In the data rows, the value 128 means zero.
Some points, each followed by its number:
tensor([144, 105, 138, 136, 131, 112, 126, 145, 128, 132, 133, 137]) 0
tensor([159, 108, 128, 139, 113, 145, 131, 124, 123, 122, 132, 110]) 1
tensor([100, 172, 112, 127, 085, 090, 118, 171, 110, 145, 113, 126]) 2
tensor([096, 159, 105, 122, 106, 091, 123, 169, 115, 143, 123, 095]) 3
tensor([144, 206, 135, 139, 079, 191, 100, 138, 130, 214, 094, 204]) 4
tensor([118, 133, 109, 124, 133, 141, 109, 163, 148, 130, 100, 097]) 5
tensor([143, 106, 120, 149, 138, 160, 091, 159, 121, 085, 130, 026]) 6
tensor([138, 164, 101, 105, 127, 192, 135, 068, 149, 162, 087, 157]) 7
tensor([135, 111, 139, 119, 135, 093, 120, 118, 098, 119, 156, 173]) 8
tensor([133, 135, 148, 163, 163, 115, 184, 130, 124, 122, 145, 060]) 9
tensor([057, 178, 142, 122, 118, 145, 124, 151, 138, 177, 062, 068]) 10
tensor([147, 108, 139, 130, 123, 130, 120, 129, 128, 122, 123, 152]) 11
tensor([116, 039, 150, 148, 061, 035, 135, 106, 104, 036, 227, 255]) 12
tensor([132, 122, 125, 116, 146, 152, 126, 177, 168, 107, 125, 055]) 13
tensor([148, 137, 170, 157, 125, 118, 134, 129, 138, 141, 127, 171]) 14
tensor([113, 128, 120, 134, 136, 132, 144, 132, 155, 166, 130, 102]) 15
New points follow, each followed by the numbers of its five nearest points above by angle, seen from the average point of the numbered points, nearest first.
tensor([168, 151, 141, 132, 141, 148, 150, 107, 119, 180, 100, 147]) 7 4 14 11 15
tensor([153, 098, 141, 145, 099, 130, 174, 141, 113, 111, 200, 191]) 12 8 0 11 14
tensor([135, 111, 132, 111, 179, 151, 136, 074, 140, 120, 103, 129]) 7 11 1 15 9
tensor([135, 123, 147, 141, 117, 112, 135, 137, 125, 140, 121, 140]) 14 0 11 8 12
tensor([101, 121, 130, 094, 142, 142, 145, 091, 120, 095, 141, 144]) 8 12 7 11 1
tensor([133, 135, 137, 134, 138, 144, 134, 095, 137, 118, 109, 154]) 7 11 14 8 4
tensor([059, 206, 140, 131, 113, 101, 122, 090, 111, 212, 107, 172]) 4 2 10 7 3
tensor([110, 157, 121, 144, 117, 105, 142, 133, 111, 150, 116, 104]) 3 2 10 9 15
tensor([155, 089, 136, 132, 142, 138, 128, 107, 125, 123, 146, 164]) 11 8 0 12 1
tensor([132, 131, 133, 109, 156, 149, 124, 112, 141, 113, 113, 122]) 7 13 11 5 6
tensor([113, 130, 129, 129, 139, 138, 137, 138, 129, 132, 149, 101]) 9 15 13 6 5
